Rows swapped in pairs by one turn or mirror: which row each one swaps with:
C: [ 13   4   0   8  -1   6  -9   1  10 -15  -3  -4  -8  11  -7 -10  -4  -8
  -3   6  -3]
F: [-11  17  -7   4   6  -5  -1 -12 -20 -25   6  -7   9   4   4  -4  17   8
   0   3  14]
A: [-18  10  -5   1   0 -11  -3   2 -11 -12  13   5  25   4  -4   6  13  -1
 -10   5   9]
W: [  2  12  -2   8   2   7  -1 -13 -18 -18   9   3  -2   7  -2 -16  -4  -5
  -5  -3   7]
U: [  0   1  -9  10   6   3  -9   0  -6  -4  14   4  14   9  -6 -10   9 -15
 -11  -6  10]
Y: [ 12   0  -4   7   0   4  -9  -1   4 -11  -5  -1  -2  11  -5 -14  -9 -16
 -11   3   4]
E: [-11  21  -4   3   3  -9  -4 -10 -22 -25   4  -1   7   4   5  -1  13   9
   1   2  14]
T: [ -3  14  -3  -3   1 -12 -11   9   2 -23 -11 -13  12  12  -1   8   3   3
  -5  24  -4]
K: [ 10   6  -2   2   3  -4 -11   2   6 -18 -13  -5   1  17  -1  -9 -10  -9
  -9  17  -4]
X: [-11   9   0  -2  -2 -17  -3   4  10 -21  -8  -7  10   7  -1  10  15   9
  -2  17   3]
J: [  4   6  -5  13   2   7  -7  -6 -12  -9  11   7   1  10  -4 -16   1 -12
  -6  -7   4]
Q: [  0   4  -7   9   3   0 -13   3  -7  -3  13  11  12   8  -6  -8   4 -17
 -11  -7   9]
M: [-19  14  -5   4   1 -13  -2  -3 -15 -18   7   2  17   5   2   4  20   7
  -3   4   9]
B: [  7  -1  -2   5   0   2 -16   8   7  -4   1   1   3  10  -5  -7  -2 -18
  -9   0  -2]
N: [-12  16   1  -4   1 -14  -6  -3  -7 -28 -10 -11   3   5   7   5  13  11
   2  12   4]
G: [  6   3  -2   5   0  -3 -13   5   5 -15  -2 -17  -5  12  -2 -13 -10 -16
  -1   4   0]
L: [-12  16  -3  -2  -3 -13  -6   4  -4 -25  -6 -13  15   4  -1  11  13   9
  -2  17   7]
P: [-15   8  -1  -4   0 -23  -8   6   3 -22  -6 -20  10   8   4   4   7   0
   0  13   5]

G is swapped with P
U is swapped with F
A is swapped with W

Rows swapped in pairs by one turn or mirror: which row each one swaps with:
mev: [ -5   2   1   6   9   1  -4 -12   8 -12 -35  -6  10  -5  -8 -12 -10  23
  -8   5 -14  13  13   8   2 -10  -2   6 -16   8   1   5]
dag: [  1   7  -2   4   3  -1  11  -7  18  -2 -15   1   7   5  -4  -1 -13  24
 -15   7   9  18   6   1   0 -12   0 -13 -17  -3  -8  23]
teka: [-13   3  -1 -10   6   0   9  -5  -8 -15 -12 -12  -4  -8  -3  -5   5  13
   4   0  -7 -19   9  -7  -1  12 -14 -15 -11   2   9  -8]
gonid: [ -4  -1   6  -8   2   2  19   0   1  -3  -8  -5  -5  -3   2   3   1  16
  -9  12  12   1   1  -4  -4  11 -19 -32  -9  -7  -1  -2]
Mize: [-20  -6   3   3   7   2  -3  -9   7 -20 -25 -12  14 -10 -11  -9  -7  11
   1   0  -7  -8  16   9  -3 -10 -11   0  -7   8   5  -3]
Gufo: [ -8  -3   0 -18   6   1  10   0  -6  -6 -18  -2  -2  -5  -1  -4   7  16
  -4   6  -8   1   7  -7 -10  14 -22 -20 -14   8  12  -9]
satab: [ -9   9   2   3  12  -4   2 -12  -4 -22 -25 -15  10  -8 -11 -10  -9  12
   5   2 -11  -5  14  12  -6  -2  -2  -2 -12   7  -9 -10]
devi: [ -2   4   6  15   5   3   6 -11  15  -8 -25  -9   6  -2  -4  -6 -15  24
 -15  12   5  15   7   9   7 -13   0  -5 -11  -7 -11  13]
dobor: [-13  13  -4   3  10   2   3  -4  12 -14 -25 -10   3  -3   3 -15  -4  30
 -12   1 -12   9  14  -5   1 -10   2  10  -9   5   6  12]
lis: [ 12   5   0   8   4   3   2  -7  11  -8 -19  -5   6   0  -9   4 -16  17
 -12   6   6   8   9   6   4 -12   3  -7 -14  -7 -12  22]
piru: [  3   6  -2  -2   1   5  16   0  16   1 -12   1   0   0   2   9   0  23
 -26  10  12  10   4  -5 -10  -2  -2 -19  -8  -1 -10  16]
mibur: [  6   0   2   7   1   4   9 -13   7  -5 -15  -6   4  -5 -12  11  -7  11
 -13   8  11  -9   3  10   0  -1  -1 -20 -13  -4 -20   7]
Mes: [ -7  12 -11  -4   6  -8  15   2  -2 -14 -20  -5  -3   2   3 -10  -1  22
 -11   5  -7   5   8 -13 -14   3  -7  -2  -2   4  15 -18]
Poza: [-24  -2  -1 -13   6   3   8   6  10 -12 -17  -4   6  -5   4  -9   5  19
 -10   2  -5   5  15  -9 -16  -3 -18  -7  -3  11  17   0]
rir: [  2  -2   0  -5   0  -2  14  -9   3  -3  -4  -1   1   0 -10   7  -7  10
  -2   6  13  -4   2   2   0   4 -12 -32 -19  -6  -8   7]
kem: [ -4   9  -8   9   7  -9   5 -11  -4 -20 -27 -11   3  -1  -8 -11 -11  17
  -3   4  -9  -4  10   1  -4  -5   0   5  -7   2   5 -20]
fadin: [  9   1  -2 -11   2   3  14   4   1  -3  -5  -2  -4   0  -3  10  -2  13
 -10   7  11   0   4  -7  -7   7 -13 -28 -12  -7  -2  11]
lomel: [-14  16  -4 -14  11  -2  15   8   3 -13 -17  -5   2  -2   7 -11   4  24
 -10   3  -8  14  13  -9 -22   5  -9  -9  -6  11   5  -5]

rir is swapped with dag
lomel is swapped with satab
mev is swapped with Gufo

